[[132 143 126 146 128 112 145 124 137 119 147 143]
 [131 109 129 145 122 111 127 128 129 140 142 122]
 [118 119 136 140 113 132 123 113 137 132 129 116]
 [148 122 126 137 113 135 127 135 131 140 128 124]
 [121 138 125 118 110 126 126 107 109 114 120 133]
 [146 134 128 109 145 125 117 146 117 119 131 129]
 [112 140 110 142 135 147 120 120 117 118 135 144]
 [126 135 135 124 130 118 122 114 134 111 142 115]
 [122 134 137 145 136 131 149 144 115 135 139 112]
 [136 145 137 134 146 113 134 134 121 124 142 131]] --> 136

[[127 126 134 137 131 129 130 122 125 132 131 131]
 [125 128 118 134 144 121 125 133 121 140 129 133]
 [131 126 134 126 129 152 132 122 133 130 127 132]
 [120 131 142 133 127 127 143 128 131 128 130 127]
 [132 127 113 127 126 127 130 151 130 134 129 125]
 [122 131 145 126 122 133 132 121 143 126 132 131]
 [127 135 113 133 140 125 126 139 126 144 130 135]] --> 127

[[130 129 153 125 128 128 119]
 [131 138 129 144 109 121 117]
 [128 137 120 127 125 113 112]
 [134 139 125 120 122 132 123]
 [153 131 125 129 121 135 121]
 [123 131 128 124 124 132 142]
 [127 128 128 142 125 134 126]
 [137 123 129 119 123 128 119]
 [130 126 121 120 129 121 126]
 [124 133 126 119 147 128 127]
 [122 152 129 132 136 131 120]
 [126 129 128 137 117 142 146]] --> 126

[[127 127 127 127 127 127 126 127 127 126]
 [120 117 132 132 120 112 122 133 133 114]
 [129 130 121 121 129 129 121 121 124 124]
 [127 127 125 125 127 126 123 125 126 123]
 [124 121 133 133 123 113 121 134 136 112]
 [132 131 122 121 132 127 116 123 127 118]
 [116 116 132 132 116 119 135 131 125 131]
 [121 123 124 125 121 130 135 123 119 138]
 [124 124 125 125 124 126 127 125 124 128]
 [103 103 142 143 103 109 148 140 128 136]] --> 103

[[131 124 135 132 123 128 132 133 126 131 136]
 [135 106 147 131 116 123 141 129 131 142 145]
 [122 145 125 146 100 129 106 136 110 104 143]
 [128 113 132 119 136 126 140 119 136 140 123]
 [125 154 110 150 100 135  99 135 119 105 147]
 [129 111 136 111 153 126 150 121 138 147 111]
 [122 149 111 133 130 142 117 136 124 115 125]] --> 122

[[127 134 133 128 130 133 144 136 155 126 114]
 [131 133 108 128 133 117 126 130 123 140 128]
 [125 136 131 128 121 132 128 130 129 127 126]
 [114 114 131 125 123 134 128 130 135 130 124]
 [128 129 131 135 123 134 128 130 131 132 127]
 [128 131 126 126 126 127 127 119 131 127 127]
 [118 128 131 113 106 132 126 129 131 127 127]
 [128 119 131 126 123 134 129 135 132 119 126]
 [126 136 130 130 127 135 127 130 131 130 126]
 [130 131 131 126 126 130 128 131 132 129 136]
 [128 130 130 132 131 131 128 134 132 141 127]
 [128 125 135 129 131 134 129 137 134 141 127]] --> 128

[[105 136 135 124 119 105 135 112 123]
 [152 130 130 127 102 155 133 118 124]
 [150 138 131 128 104 151 129 117 125]
 [102 132 127 121 122 100 136 107 121]
 [104 132 114 119 131  99 131 105 119]
 [111 113 106 116 131 112 136 109 117]] --> 111
---
[[124 131 131 129 133 128]
 [134 127 118 153 135 128]
 [118 123 128 128 117 128]] Answer: 123

[[103 126 119 137 113]
 [109 134 144 128 121]
 [126 131 131 131 133]] Answer: 131

[[123 121 126 150]
 [126 114 125 135]
 [126 125 122 110]] Answer: 125

[[141 135 138 140]
 [147 127 146 133]
 [129 128 143 158]] Answer: 128

[[ 99 131 132 129]
 [124 157 131 152]
 [119 119 145 124]] Answer: 119

[[118 102 141 147]
 [142 102 118 132]
 [119 140 128 143]] Answer: 140

[[140 115 139 133 134 146 134]
 [133 127 127 135 123 149 124]
 [154 116 134 130 141 144 132]] Answer: 116

[[125 125 127 149 126 144 113]
 [106 117 139 144 131 125 124]
 [105 120 139 146 131 131 119]] Answer: 120
---
array([[117, 142, 130, 104],
       [114, 114, 119, 119],
       [144, 120, 132, 143]]) out 142

array([[129, 123, 132, 141, 125],
       [123, 142, 145, 138, 125],
       [134, 150, 125, 124, 130]]) out 132

array([[126, 127, 131, 131, 129, 120, 130],
       [132, 122,  98, 130, 133, 118, 131],
       [125, 131, 152, 124, 126, 137, 126]]) out 129

array([[141, 104, 122, 126],
       [144, 144, 129, 127],
       [102, 132, 127, 120]]) out 104

array([[143, 118, 143, 155, 124, 127],
       [126, 139, 130, 137, 138, 132],
       [127, 119, 137, 128, 133, 128]]) out 155

array([[142, 115, 102,  99],
       [144, 118,  99, 102],
       [146, 116,  99, 110]]) out 115

array([[133, 129, 131, 157, 104, 111, 147],
       [143, 134, 139, 126, 130, 147, 108],
       [141, 139, 139, 129, 130, 110, 135]]) out 104

array([[130, 149, 131, 129, 118],
       [114, 114, 139, 120, 127],
       [121, 139, 109, 133, 127]]) out 131

array([[127, 127, 117, 126],
       [131, 120, 112, 143],
       [146, 137, 139, 154]]) out 127

array([[103, 150, 136, 117, 126],
       [141, 134, 146, 141, 123],
       [125, 122, 121, 130, 107]]) out 136
---
[124 156 131 117] result: 156, 117

[152 138 105 130 132 143 128] result: 152, 105

[110 123 138 153 123] result: 153, 110

[157 126 130 121] result: 157, 121

[[110 112 127 136 140]
 [130 119 121 138 145]
 [127 138 151 137 101]] result: 151, 101

[[106 108 126 137]
 [144 141 147 132]
 [152 144 134 105]] result: 152, 105

[[147 133 149 151]
 [129 131 125 125]
 [119 123 125 123]] result: 151, 119

[[128 130 121 145]
 [129 124 129 153]
 [128 129 128 113]] result: 153, 113
---
[104 120 124 149 112] out 124
[129 106 125 130] out 106
[145 121 104 135 125 131 116] out 125
[142 115 140 140 131 129 152] out 131
[130 105 129 136 128 107 134] out 128
[141 119 118 152 153 122] out 152
[128 111 123 124 139 134 101] out 139
---
[[134 101 138 103  98]
 [145 129 146 138 158]]
146

[[132 133 126 123 129 126 127]
 [124 136 122 136 134 115 134]
 [132 134 103 137 123 107 133]]
103

[[145 148 112 147 148]
 [121 117 153 119 116]
 [114 114 140 113 114]]
140

[[129 131 136 127]
 [113 104 114 124]
 [136 140 135 133]]
135

[121 156 129 125]
129

[[142 149 139 131 109 147 142]
 [144 125 130 138 129 155 139]
 [133 140 144 124 145 137 146]]
144
---
[[148 136 127 133 100 132]
 [130 131 136 139 123 120]
 [132 141 126 136 131 124]] => 136

[[124 125 129 124 128 130]
 [140 138 136 126 114 130]
 [138 125 113 126 151 113]] => 125

[[140 141 126 140 139 140 126]
 [138 138 132 138 138 138 132]
 [105 104 132 105 106 104 132]] => 141

[[119 108 124 131 101 143]
 [119 108 124 121 101 141]
 [119 108 124 131 101 143]] => 108

[[131 113 123 136]
 [132 109 151 124]
 [147 120 104 143]] => 113

[[125 142 153 128 132]
 [138 125 144 142 128]
 [122 141 149 132 132]] => 142

[[138 136 111 129 119]
 [145 134 119 130 121]
 [151 123 123 136 116]] => 136

[[139 130 129 126 128 137 136]
 [144 132 127 132 128 141 138]
 [143 138 129 119 134 140 149]] => 130
---
[[128 129 122 126 132]
 [133 118 120 130 120]
 [152 118 142 153 113]] out 128

[[130 118 136 107 151 143]
 [129 122 136 125 141 120]
 [121 127 118 145 108 114]] out 130

[[121 129 131 130 137 149]
 [125 128 137 134 127 145]
 [128 113 137 134 140 150]] out 121

[[133 138 138 135 130 136 135]
 [112 132 101 140 130 105 119]
 [141 114 131 116 108 127 125]] out 133

[[120 145 120 136 122 135]
 [103 135 132 117 138 133]
 [153 124 133 122 115 112]] out 120

[[133 116 124 137 135 119]
 [135 115 121 138 138 115]
 [143 143 150 142  99 135]] out 133

[[118 127 118 123]
 [135 116 116 112]
 [114 105 143 126]] out 118

[[127 132 119 119 141 118 118]
 [122 121 126 106 125 134 128]
 [133 115 133 118 142 135 118]] out 127
---
[127 129 132 128 130 150 132]	130
[111 110 101 158]	110
[133 155 154 125 146]	154
[109 153 133 141 134]	133
[135 122 131 137 132 155 110]	132
[114 112 125 107 105 127 125]	105
